(in the rows, 128 means zero)
The rows of R fall into 3 groups, and each row is roughly a mix of its group's hidden directions.
R (99 x 10):
[[115 145 119 115  57 159 109 154  83 119]
 [100 129  89 146 158  91  80  78 113 120]
 [147 117 120 131 152 186 179 156 157 162]
 [159 122 131 187 137 155 180  96 150 149]
 [ 98 103 178  70 161 131 120 139 155 152]
 [139 150  92  70 127 173 156 139  94 105]
 [112 132 104 153 185 109 159 185 115 103]
 [ 70 124  75 123  88 146  96 141 135 152]
 [155 127 151 138  87 135 160 138 128 204]
 [104  75 151  98 156 166 168 162 140 139]
 [143 169 152 125 142 131 111 132 107 209]
 [ 92 100  72 138 129 131 140 164  72 133]
 [109 195 137 127 156 113 170  89 151 140]
 [138 109 111 161 117 125 172 148  85  67]
 [136 174 123 119 157 104 142 145  61 164]
 [168  74 147  75 156 132 153 100 120 130]
 [145 159 150 136 109  65  84  89 131 148]
 [130  86 119 157 123 148 169  73 152 167]
 [167 111 124 143 128 163 181  68 138 113]
 [ 98 110 160 203 135 111  93 148 135 131]
 [192 138  70 147  95 137 113 107 110 129]
 [ 91 110 163 163 144  77 129 108 146 175]
 [140 106 172 108 118 163 110 105 160 190]
 [131 154 125 165 163  67  95 141 141 166]
 [117 116 113 167  59  85  97 146 123 137]
 [143  90 114 201 119 125 168 157 121 140]
 [154 146 100 144 171 154 169 141 175  91]
 [172 131 186 102 106 137 119 119 166 170]
 [133 105 126 124 123 180 147 118 190 177]
 [ 86 155 135 160 171 109  72 150 104 126]
 [159 134 185 150 170 149 101 103 168 118]
 [116 148  95 122 180 148  73 163 149 104]
 [140 111 117 161  96 108 187 119  93 173]
 [118 113  98 173 120 145 146  63 125  86]
 [129  75 112 165  61 103 112 142 127 129]
 [ 76  86 138 136 142 148  86 173  99 122]
 [169 174 129  88 120 136  77 139 151  95]
 [ 88  80 172 108 144 141 175 108 148 146]
 [145 134 150 152 181  69 149 142 119  89]
 [ 97  74 123 151  80 126 118 103 174 147]
 [178  79 134 112 107 130  75 101 126 156]
 [126 109 182 133 114  97  82 103 152 175]
 [134 157  91 136 101 116  92 168  75 162]
 [104 133  91 150 154  97 139 175 147  72]
 [160 151  95  83 116 135 180  82 133 146]
 [ 80 163  95 136 126 123 175 174 103 111]
 [141 190 133 169 103 134 168 158 126 160]
 [166 109 109 174 163 132 152 185 154 128]
 [111 164 165 114 132 126 100 183 182 136]
 [191 166 129 101  93 114 103 166 111 131]
 [ 89 167 129 115 137 156  94 188 160 117]
 [150 112 101 110 176 148  75 178 131 114]
 [168 152 172 118 190 115 149 129 116 161]
 [143  97 124 108 117 118  55  92  88 121]
 [121 113 171 136 128  94 108 151  54 137]
 [161 105 125 142 169 135 160  81 172  94]
 [112 150  73 158  70  86 132 131 112 126]
 [148 128 116 140  55 111 147 144 117 183]
 [206 128 148 152  98 102 145 155 142 137]
 [133 140 123 138 212 139 156 117  88 121]
 [123 182  88 193 154 133 143 130 109 122]
 [105 157 116 151 142  88 138  56 158 126]
 [105 171  75 125 156 108 121 155 127  76]
 [144  73 198 145 102 107 116 128 115 118]
 [115 144 163 161 185 140 105 140 109 181]
 [ 92 163 142 143  87 155  93 170 162 108]
 [110 139 141 203 152 130  94 164 108 143]
 [156 147 147 130  69  99  73 137 152 107]
 [138 178 119 109 139 113 136 142  61 171]
 [202  85 125 130 120 119 153  91 110 116]
 [113 137 180 149 128  81 105  97 178 145]
 [172 100 104 104 156 169 106 174 129  97]
 [151 191 108 110 138  89 130 145 160  85]
 [172 148 143 107 108 148 155 117 167 190]
 [164 152 150 125 104 115 182 183 137 158]
 [137 131  99 194 154 119  74 104 115 113]
 [109 139 115 101 120 168  85  71  86 137]
 [105 136 107 132 134 116 112  61  65 128]
 [101 152 138  99 164 138  77 133  73 154]
 [135 148 157  89 146 165 143 185 100 162]
 [146 137 113 129 125 137  41 124 138  88]
 [145 182  75 104 107 138 150 159  98 108]
 [140 136  95 114 140 152 133 142 129  41]
 [115 122  77 145  64 130 163 119 129 166]
 [ 96 143 138  65 111 142  76 100 106 116]
 [137 160 152  77 133 167  73 111 100 136]
 [123 130 131 188 102  83  81  91 125 134]
 [124 133 142 108 125 135 105 197 190 136]
 [102 141 141 196 143 100  71 131 125 135]
 [160 171 114 182 151 148 134 119 108 179]
 [108  78 137 142 128 181 178 125 152  98]
 [114 133 157 119 189 119  94  90  85 151]
 [119 166 167 132 184 116  83  96 140 149]
 [154 141  71 136  95 154 146 127  74 101]
 [ 62  88 110 154 155 126 110 145 112 165]
 [114 135 118 120  46 100  91 116 108 122]
 [107 139  95 121 129 136 133 160 197 177]
 [156 121 159 117 131 162 140 170 192  99]
 [136  85 162 164 113 137 177 103 174 136]]
Here is one row from each group, named. Which group is each of the other rows in?
[108 160  76 104 133 167 121 146 185 143] : Y
[139 118 144 156  77 114  77 176 134  96] : D
[ 72 133 188 126  94 114 133 103 155 150] : G

[181 118 103 183 113 162 144 134 108 165] : D
[131 119 123 154 182 130 160 103  65 103] : Y
[168 167  85 104 100 106 112  79 123 148] : D
[122  92 140 135  93 142 134 193 175 149] : Y
[166 121 142 135 126 138 178  92 162 184] : Y
[102 153 163 117 151 110 188 104 172 148] : G
[ 93 166 191 152 159 107 116 124 161 133] : D
[132 183 110 109 134  95 119 176  98 171] : G
[172 165 117 133  94 141 193 157 130 118] : G
[ 88 125 103 174 177 119  96 131  87 146] : D
[136 154 148 153 100 134 122 189 102 183] : D
